In the rows, zero is written as 128.
Each path is a new rotation, seen through one point. The rows after it are directions, each followed by how far the rotation turns it, in degrees per step (0 if it stays put).
Each turn is a multiple of 5 degrees from 10 to 175, or 0.
Each row of a path follows its step; steps can be skipped.
Path 1:
step 1: [119 124 134 128 141 129 128 124 131 127 135 131 134 125 123 127 131 131
 132 120 134 131 127 126 120 133 117 133 139 134 135 130 122 145 129 132
 129 127 124 129 126 127 129 133 128 120 121 123 130 123 132 121 130 124
 135 123 123 125 132 122 127 135 124 131 122 135 132]
step 8: [129 121 134 131 127 122 125 116 130 130 123 130 134 132 128 128 125 137
 125 130 125 128 120 131 125 124 127 143 127 126 133 132 130 127 121 137
 127 125 128 132 140 126 130 123 119 126 133 136 123 132 120 133 123 120
 126 124 125 123 131 127 111 129 128 118 131 130 131]
step 13: [118 126 127 123 135 124 126 128 129 126 131 133 128 133 135 131 125 129
 124 134 122 122 124 130 126 134 121 124 132 128 134 127 133 122 126 123
 130 120 120 141 125 122 122 126 136 130 134 133 127 133 142 130 130 135
 131 134 118 132 121 121 126 128 116 133 126 130 123]
step 17: [126 123 120 126 125 134 123 117 134 126 117 133 132 126 135 140 131 130
 124 124 123 130 133 128 128 127 124 128 133 122 131 125 122 125 137 134
 125 122 126 124 127 130 122 132 118 139 116 129 130 130 135 118 128 128
 120 129 132 132 125 134 125 126 129 117 133 130 124]
step 18: [126 125 123 130 132 137 123 124 132 129 129 128 135 125 130 130 125 120
 125 126 136 120 129 124 126 130 131 134 126 137 119 126 123 128 123 121
 132 132 126 133 134 132 130 129 124 119 124 126 137 131 141 116 122 120
 120 122 133 128 127 138 119 124 121 132 123 124 131]
step 24: [126 124 127 125 133 129 123 133 135 132 134 122 138 128 139 126 130 128
 127 138 124 125 135 127 128 136 134 130 124 130 120 120 131 130 123 124
 128 130 122 131 123 137 135 131 123 126 123 132 130 137 127 114 126 128
 127 126 138 125 129 122 125 127 116 136 133 135 128]
step 26: [130 136 133 131 131 125 124 129 129 134 127 132 129 125 131 142 130 129
 134 130 127 140 132 128 127 133 121 124 135 133 137 128 136 124 124 112
 125 132 121 126 135 125 126 132 130 119 129 130 130 127 138 116 121 131
 129 134 124 134 133 128 128 121 121 127 130 135 126]
[130 128 125 127 129 130 127 129 126 130 131 128 128 128 129 129 128 127
 128 128 128 125 129 129 129 128 129 129 128 126 126 129 127 125 127 126
 127 128 128 125 127 130 129 127 127 129 127 128 129 128 130 125 130 130
 130 128 127 126 126 130 127 129 127 127 129 128 128]
55
